Each row is where one point has got to under a steady rotation. How many steps took it there?
The counts run from 0 to 518.
[150 176 164  87 139 108 111 156 185 120 124 137 151 132 123 158 118 124
 143 163 152  97 111  95 177 157  97 127 118 141 145 115 106 156 118  99
 146  95 149 107 174 172 109 131 139]
448
[145 114 138 130 147 106 151 159 116 168 125 136 175 133 100 151  81 106
 146 140 152 157 151  81 115 164 136  76 118 123 111 126 105 128 137  94
 124 121 104  54 132 189 128 144 167]
255
[127 170 168 117 105 153 133 117  94 136 142 113 170 111  87 131 106 115
 108 169 127 145 123  98 154 131  78 103 158 163 101 101 103 156 128 136
 131 138 149  80 134 182  98 145 145]
78
[158 122 136 160  94 106 136  87  84 122 108 119 152 137 153  93 155 154
 135 157 148 146 159 116  96 117  86  89 153 102 125 128 107 116 100 156
  73 145 149 145  94 177 130 115 108]
512
[153 121 132 146  76 101 140  91 104 104 123  98 119 152 132 113 148 161
 146 172 147 163 158 105 132 134  89  88 163  92 134 130  94 141  81 118
  88 160 146 140 121 174 123 113 124]
510
[163 126 133 102  99 163 128 121  97 129 118 104 136  90  60 165 157 129
 176 124 134 119 117 136 130 165 121 128 138 179 149  94 101 140 130 100
 140 148 167 132  99 156 147 165 119]
47
[142 126 131 114 136 108  99 116 143 118 130 145 194  82 125 120 115 111
 176 138 118  57 103 110 146 141 127 142 169 154 160 114  82 100 118 126
 158  84 151 139 158 139 155 165 110]
471
[120  63 103 125 121 111 107  95 117  92 103 114 162 145 104 113 125 169
 189 138 102 108 144 129 116 144 149 124 174 108 165 135  97 126  91 108
 106 138 159 183 143 125 145 138 121]
493
[ 97 119 150 127 179 151 141 122  95 137 126 145 206 149 107  89  85 120
 125 133  95 137 156  90 102 126 128  97 151 130  94 125 134 120 137 181
 110 114 127 106 139 157  89 122 152]
91
[ 88 115 142 108 138 163 119 114  69 125 109  93 201 172  59 137 109 162
 129 156 113 139 137 134 126 141 145 113 140 142 123 119 140 164 129 131
  92 169 139 133 120 144 106 145 159]
65
[187 140 131 113 101 133 123 129 110 117 152 119 110  99 113 159 203 126
 164 106 145 124 108 160 100 159  75 105 109 114 131 124 125 122 140 134
 107 138 136 149  79 183 157 105 127]
195
[103 101 126 110 148 129 173 154 112 132 134 131 152 168  80 183 126 111
 128 109 102 152 151 125 103 171 163  94  94 102 106 124 150 137 160 138
 105 120  74 123 106 149 113 106 168]
403
[134 152 157 119 178 102  95 172 125 139 129 149 198 172 132 156 121 141
 110 126 143 127 119 130  98 133 130  80  82 132 118 126 163 142 150 125
 110 115 120 107 131 189 126 103 160]
429
[140 153 143 110 114 109 113 165 126 130 166 132 145 134  98 202 124  99
 114 125 131 138  98 131 140 168 113  88  92 152 109  94 131 168 160  87
 154 114 124  97 134 190 134 122 154]
420
[151 119 116 108 148 151 163 135 111 144  79 126 149 136  91 147 171 135
 180 136 163 108 158 108  97 179 147 128 107  94 150 134 109 103 130 102
  90 160 105 148 100 141 151 143 145]
31
[144 108 118 121 147 142 147 127  77 162  97 132 198 127 102 141 151 121
 151 136 159  90 134 133  82 164 152 122 121 105 134 123 121  93 143 117
  94 166  94 147  94 142 166 145 146]
33
[130 123 135  89 138 147 134 154 136 112 155 123 137 122  76 188 130 109
 138  96  75 126  99 145 119 163 142  94 103 179 140  98 149 165 152 132
 171  77 145 119 114 153 129 131 120]
414
[173 139 125 101  81 133 134 121 125 104 164 115  92 106  96 177 194 121
 171 119 138 119 104 153 132 179  87 121 123 107 141 122 107 147 132 106
 126 145 131 166 102 172 155 117 134]
192
[182 151 136  99 109 137 173 144 139 141 103 128 117  99 108 158 174 104
 167 155 177  96 135  97 139 192 111 133 115 106 151 115  85 124 121  89
 125 152 118 142 115 147 154 151 127]
23
[137 169 169 129 145 145 134 119  95 141 123 132 169 121 106 109 115 126
 133 145 132 164 153  82 117 118  80  87 143 148  95 114 118 124 130 165
 109 122 144  74 115 199  91 124 142]
83
[146  80 109 138 150  93  98 100 111 113  93 140 174 140 123 105 142 160
 194 127 131 108 151 116  88 134 134 115 160 110 153 145  99  92  97 124
  91 129 150 156 127 159 147 124 126]
488
[152 125 144  91 155 133 164 146 155 129  85 130 159 169 145 126 161 151
 145 163 149  76 142 125 105 171 152 121  92  76 166 129 145 129 117 134
 100 131 128 197 126 108 151 119 116]
6
[144 147 136 120  76 102 144 107 136  96 131 149 139  94 172 161 153  89
 109 161 126  66 118 124 152 128  88 131 132 128 133  98  98 109 134 158
 139 107 112 175 120 128 153 115  86]
161
[165  98 111 141 143  81 100 119 127 116  95 148 152 122 131 107 147 151
 208 122 157 123 155 103 101 142 113 113 156 108 147 139  78  87 101 109
  94 124 142 132 135 181 143 131 136]
484
[180 140 168  98 151 155 180 160 114 169 118  91 161 132 110 117 140 137
 160 148 149 129 146 124 106 153  99  95 102 125 119 137 162 133 136 165
  81 125 140  94 103 180 106 139 155]
228
[121 105 147  93 153 157 185 148 109 166 130  89 191 157  78 124 101 131
 139 158 120 117 143 120 126 169 155 113 118  97 115 136 159 156 139 145
  89 139 111 116 134 137 106 152 176]
234
[112 102 127 125 117  82 132 134 152  83  83 159 141 199 168 147 134 140
 124 157 121 101 184 100 138 127 134 111 112  82 134 135 131 126 117 142
 100 129 109 185 156 127 127  83 118]
147
[174 157 138  94  91 135 166 137 129 150 136 128 148  87 124 167 152  90
 123 167 173  61 108 116 151 180 104 142 118 116 139  99  91 127 127  98
 138 154 116 150 117 135 168 153 119]
20
[137 122 111 109  90 158 119 114  70 133 142 108 177  92  66 168 138 106
 137 143 133  99  98 144 137 159 125 128 140 170 135  91 101 135 139  89
 141 168 143 135 105 141 165 167 129]
45
[174 124 152 101 137 136 166 159 136 156 130 115 138  90  86 143 105 100
 168 128 125 139 134  93 130 170 118  95 128 163 132 106 116 132 130 115
 154  85 147  66 122 179 117 161 136]
249
[151 130 151 107 112 135 165 148 116 161 163 113 167  90  85 152  79  84
 122 151 127 119 111 105 145 166 119 100 134 158 113 103 111 148 139 112
 153 108 119  76 144 158 128 173 150]
247
[131 114 112  96 114 150 148 108 125  91 135 121 139 110 105 159 182 116
 167 102  88  78 106 161 103 168 138 141 139 101 154 111 119 105 137 153
 126 113 122 204 100 115 156 117 110]
183
[157 158 133 119  94 100 157 119 154  97 105 147  93 120 156 166 186 106
 156 136 140 111 150 103 145 159  83 129 118  78 147 126  90 102 121 140
 110 119  99 168 112 156 138  98 108]
167
[178 144 143  79 112 153 174 138 148 135 105 122 132  84 121 154 169 106
 162 148 149  69 111 121 147 179 114 147 115 138 164 105 107 120 119 117
 148 120 147 169 116 120 158 160  97]
18
[128  84 120 139 165  98 109 139 116 111 139 186 159 150 150 111 107 113
 134 114 114 137 171  79  84 114 125  66 134 130  88 133 123 104 135 143
 134  99 132 116 153 165 126 104 143]
116
[116 120 114 114 125 117 152 107 127  98 117 144 143 160 124 157 173 116
 158 125 122  97 142 131 110 175 144 139 133  51 133 139 108 108 132 139
  86 145  70 202 109 129 153 100 142]
176
[116  92 131 122 137 103 137 122 157  77  77 155 149 167 170 137 139 137
 130 150  99  84 174 116 128 121 137 117 123 110 153 127 142 118 120 172
 101  90 134 198 135 107 130  90  94]
150
[151 154 153 115 153  98  98 169 121 145 142 152 173 148 129 170 131 120
 104 121 151 144 112 130 102 139 111  67  82 148 115 113 150 142 156 115
 130 107 126  90 121 204 134 107 153]
425
[171 133 149 110 103 140 200 141 120 139 141 113 103  94  97 178 151  83
 140 123 116 144 141 117 125 160  99  96  99 145 110 108 128 124 159 165
 120  97 110 102  79 172 117 129 120]
393
[153 101 130 120  94  89 118 139 167  72 129 160  88 140 159 156 132 121
 128 146 117 120 160  87 155 127  97  92 133 159 133 103 109 148 112 113
 159  96 166 147 167 153 131 104 100]
134
[125  71 104 148 104 105  95  85  84  96 131 120 200 127 122 106 116 144
 146 149 105  90 123 141 115 122 139 116 180 131 144 122 102 113 106 126
 117 143 158 175 139 127 162 145 112]
495
[162 114 129 111 135 147 123 133  93 134 141 113 162 145 112 129 184 154
 164 113 139 113 127 174  73 150 115 100  95 103 131 138 166 122 136 157
  73 151 136 167  80 162 143 109 143]
203
